Each path is a new rotation, seen through one point. The rows after it are directions, each followed by how far the rotation turns it, in degrees each step (0 if it stays put).
Each turn is a multiple of 5 degrees from 10 to 175, or 0.
Each row of a path follows its step; steps can be skipped.

step 1: [  0  -6  -4 -11   0   6 -12  10   7  -1   6 -15  17   6  -6  23  21   0
   5 -23  -4  -4  -4   6  19  19  15  18  13   8   1]
step 2: [ -7  13 -11   4  -6   9   0   9 -13   1 -11  -3  -3   3 -12  22   3 -17
  16 -14  -7   2  -3  -6  18  22  -2  -9  12  31   1]
step 4: [-17   8   1  -4 -18   9  18 -10   5   4  -7   6  21  -4  -6  -1   5   2
  24 -18   6  -3 -25   6  19  -6  18   3   5   4   0]
step 5: [ -7   5   0 -21  -9  19  19   0  -6  -5   6  -2   2   6 -23   4 -11  -1
   0 -19  -9 -17 -15   9  25   8 -12 -10   2  -9   8]
step 6: [  2   7   5 -15  -6  11 -14 -17   9  15   4 -14  23  21  -2  12   4  -1
   1 -13  -3   2  -1   5  22  14  -3 -10  19 -11  19]
step 7: [  3  14   5  -1  -9  15   3  -8   7   2 -15  -6   1  -5   7   3   8   2
  20 -12 -12  18 -16  -8  12  16 -17 -28  11  11  15]
step 8: [-10   2  -9  -6 -13   8  -9   0  13   1  -1  -7  -1  -6 -18   2  19  15
   0 -16 -34   7 -23  -1  -7  -2  -3 -14  15 -15   0]
step 9: [-25   0  10  -7 -16   9 -10  12  -2  -5  -2  11  19   2  -6  -5  21  19
   4 -15 -13  15  -9   5  19   5   8  11  10   9  13]
step 11: [ -6   2 -11  -8  -2   8 -26 -10  21   9 -12  -9  -5  15  -9  -2  -3  -8
   1 -15  -7  -1  -3  -2   9   1  28  -3  23   9  21]
[-2 -5 -6 -7 -3 -2 -3  0  2  1  0 -6  1  4 -3  6  2  1 -5  4 -1 -4  4  3
 -9 -5  5 -3  4 -8  5]	140
[ 1  4  9 -1 -6  5  2  5  1 10 -9 -4 -1  0  5 -2  0 -8 -2  4 -1  2  2  0
 -2 -1  0  3  2 -3 -1]	100
[-3 -1  3 -1 -5 -2 -4 -6 -5  1  4  0  3  5  1 -6  5  0  9  5  5  3  0  2
 -3  7 11  1  3  1 -1]	145
[ 2  3  1  0 -1 -2 -1 -4  0  2  8  5 -2  5  3  3  3 -9  0 -5  0 -3  8 -8
 -3  0 -4 -1  3  5  9]	85
[ 8  5 -3 -5  4  6  4 -6  1 -1 -4 -2 -6  9  5 -3  4  6 -4 -2  4 -4 -3  3
 -1  3 -1  4  0  1  1]	60
[ 5 -2  5 -2 -1 -6  7 -9 -1 -1  1 -5  4  1 -1 -5 -8 -3  0 -2  5  1 -2  1
  6 -4 -3 -7  2 -8  2]	45

step 0: [ -1 -17 -12  10  -5  12  13   7 -11  -4   9   9   9   7   3   6 -11   5
   4  -4   7   5 -14 -11  -1  14 -15  29 -14  -9  -7]
step 1: [-11  20  -3 -12  -1  18   5  12 -17 -15  -5  -8  -4  24  -8   2   0  -2
 -12   7  11  24   5   0  -6  10   1  -9   0  -3   5]
step 2: [-14   1  -8   2 -10   4 -16   4 -14  13   0   2 -11  12  10   5  14  30
  -6  -1   0 -18   4 -12 -13   2  -6  -6  12   6  -7]
step 4: [ -3  -8   2  16  15 -14 -20  11  -7  -8 -11  -8 -12  -1 -14  11   0 -19
  -3 -16  14 -10   2   9 -10   3  -4   8 -11   6 -16]
step 6: [  4   1   7  14  -8 -15  -6  10  11 -12   2   1   5  30  -6 -18 -10  12
   2  -4   9  -5 -22  -1  -1  -6  -4  11  16  -2  12]
step 8: [  4   0  -9  -8   0  10   5  27 -10   1 -10  23 -16  -2  -6   3  -3  -1
   9  17  14 -11 -12   5 -16  13   6 -11   9  -4   1]
step 9: [ 17 -10 -14  10  -7  -7  -4   7 -11  -3   7  -6 -14  -1   9  10   8   6
  -2  -8   5  10  12 -24   9  29   1  -2  12  -7   4]
step 10: [ -2   4  16  13 -17  10 -27   8 -12 -24   4   3  -5  -4 -11  -4  18  -5
 -13  16  -5   5   2   3   9   0   7   7   0   6  -8]
step 11: [ 10 -11  -1   3   9 -12   1  -6  -9 -10   1   9   1  15  12  -2   9  -8
 -21   2 -10 -20  -3   1  -2   3 -25 -13  -6  20 -15]
[ 6 -3  0  0  3  3  1 -1 -3  0  5  2  5 -1  4  3 11  4  3  2 -2  9 -2  4
 -7 -4  8  5 -2  0  0]	155
[ 9  1  3  7  2 -2 -7  3  4 -5  4  1  3 -6 -6  5  3 -5 -2 -3 -8 -2 -1 -3
  2 -2 -6 -2 -6 -1 -1]	60
[ 0  5  8 -6  6  1  6  0 -5 -3  0 -1 -2  4  1  7  0 -8 -3  2  2 -6 -1 -1
 -7  0  4 -5 -6  1 -4]	110
[  0   5  -4   2   1   8   0   1   0  -1  -2   1   1  -1   3  -4  -3  -4
  -2   6 -10  -8  -1   3  -2   6   3   8  -2   1   9]	145
[-2 -1  2 -9  2 -1 -1 -6  3  2  2 -4  3 -5  0  4 -7  3  5 -1 -8 -1 -1  5
  7 -4  6 -5 -4 -3  2]	0

step 0: [  1 -15  17  -5  -6   3   7 -11  29 -14   9 -13  -2  10   8   7   1   1
   7 -13 -22   6   5  23   7 -10  -5 -24   6  13 -20]
step 1: [ -8  16  -4   1  16  -8  13   8  11  -6  -4 -10 -12  22  -6   0  -9   8
  10  28  -4 -16  -6 -11  14  18  -4  12   7   4 -27]
step 2: [ 28  19  13  -2  -7   4  15 -10  19  15  17 -14  20 -14  13   1 -13  -5
  10   4   4   2  -5  10  -4  12  14  14   5 -10   5]
step 3: [ -9  -4   9   5 -17  -7  13  14  12  -4 -25  -1   0  -6   0   2 -11  -5
   1   8  17   6   1  25   9 -14  18 -22  -3   3 -27]
step 4: [ -2  20   3  27  19   0  14  -4  15   2 -18   2  16  22  -3  22  17   0
  14  -1  -5 -11 -14   5  11  -1 -18   6   3  -5   0]
step 5: [  7  14 -22 -11  -9   4  -1  13  31  30   5   6   5   3  23  -3  -4  -3
 -23  17  -2   6   2   6   6   4  -1   7  -4 -11  -4]
step 6: [ 16  -4  21  -9   0 -11 -13  15  10  -6 -12  -2   9  -4 -23  -2 -11 -24
   0   0  -7  -6 -12  15   7 -19  -1  -8  13 -28  -6]
step 7: [ -8   9  16  18   6  19  -8  29  10  13  -3   0 -10  25   7  16   6   9
  16  10   6 -16   3   0   6 -10  13 -10   2   4  18]
step 8: [  0   5 -15  -6 -11  14   3   8  18  -1  23  17  15  17   4 -24  -9  -9
  18  -1 -18  12 -17  15  11  -1 -14   2 -13  -1   2]
[  3   0   2   5   5  -3  -5  -2  -1   3  -3  -5  -1   2   6   0  -6  -6
   2  -7   6 -10  -1   1  -4   1  -7   6   2   4   3]	145
[ 2  4 -3 -5  6  1  3 -3 -3 -5 -6  3 -5  0 -3  1 -4 -4  8 -1 -4  2 -5  3
 -6 -2 -1  3 -8 -8  0]	160
[ 1  1  0  3  1  0 -9  4 -1  8 -7  6 -2  2  1  3  6 -5 -8 -4 -2  5  0  1
  5 -4 -1  3  0 -7  3]	40
[ -5   2  -6   1   0  -6   0  -3  -3   1   4  -2  -3   9   4   3   0   6
   7  -2   1   5   0   5   3 -11  -3   0   6   1   1]	100
[ 0  1 -7  3 -3  3 -1 -3 -8 11  6 -2  5  1  5 -2  3 -2  3  5 -6 -6 -4  1
  1  2  4  4 -6 -2 -1]	120

step 0: [ -4 -16   1   9  13  -8 -14 -12  -6  -4  22  -9  -9   9  -9 -22 -20  -3
   7  10  11   5   7 -19   8   7  16   2  21   7  -4]
step 1: [-19  -8  -4  -6   2  -1  -1  -8  25 -12 -16 -13   0  -7 -10   1 -19   1
   1  20  -3  -3 -21  -3   2 -13  19  14  13  -2  -4]
step 2: [-15  -2   7  13   6   0 -13  -6   2  13   3  12 -15  10   1  -8  -1   3
   9  29 -10   2   2  26   8  -9  24 -12  -2   2 -10]
step 3: [ -7   0   6  -4   3   4 -11  -4  18  17  -9   1  -7  20 -14  -7 -17   8
 -11   2   8  11  22  -8   6   6  23   7  13  10  19]
step 6: [-12  -2  14  -3  -2  -4  12 -13  11   6  -5 -10  -7  10  -9  13  -1  11
   6  10   3   6   3   2  19 -23  13  25  -3  23  15]
step 7: [  6  -3 -12  26  18  -7   0 -18   2   7  -8  -9  -6  27   2  -6  -2   9
   7  -4   8   8   8  19  -5 -15  19   4  -8 -11  -6]
step 8: [ 11  -3  -5   4 -11  -6  -7 -17   2  10   4  -7 -22   7  -9  -2 -20  -7
  17  13  11  -4   9 -27  -1 -10  15  -5   2  -9  21]
step 9: [-17  -9   7   4   0  -6   2  -6 -10  -2  -8  -1   3  -1 -21   0 -17 -10
  21   5 -10  19 -10  -1  -4 -21  13  30  -4  -8  -2]
step 11: [ -4  -4  13   3   1 -13  10  -8  24  19   1   9   5   8 -21  10 -24   7
   9  -1   0 -13  16  -1   5 -19   7  -5  14  -7  11]
[ 2 -1 -1  2  3  4  4  2  1  4  2  1 -1 -7 -6  7  2 -2 12  8 -2  1  7  1
  0  7 -1 -6 -1  0  4]	120
[-3  3 -4  4  6 -4  6 -2 -7  4  3  3  0 -3 -1 -5 -1 -1  1 -2 -9  4 -1 10
  2 -3 -3  3 -2 -4 -7]	145
[ 2  1 -1 -4  1  0  3 -2 -3  4  4  6 -8  5 -3 -2  3  5  1  2 10  3 -5 -3
 -5  5  1 -5 -1  1 -9]	140
[-3  7  8 -5 -3 -8  1  1 -8 -1  6  0 -1 -2 -2  1 -2 -4 -4  1  2  1  9  1
 -2 -5  4 -5  4  2  2]	125
[  1   2   0   7   4  -2   0   4  -2   6 -11   5  -3   2   4   6  -2   5
  -3  -3   5  -1   3   3   8  -3  -1  -6   3   0   3]	85
[ 4 -1 -1 -7  2 -7  4  7 -4  4 -4 -2  2  7  6  4  1 -8  1  1 -5 -6 -1 -1
  0  7  1  2  1  2 -4]	0
[-6  2 -3 -2  5  4 -1 10  5  1  1 -4  3  2 -5  5 -2 -2  0 -8  3  2  5  0
 -4 -3  4  1 -1 -8 -7]	175
[ 5  7 -2  1  4 -1  2 -2 -1 -3  0 -9 -7  1  3  2  3 -1  3 -2  6  0  5 -1
  0 -4 -7  6 -9  6 -1]	40
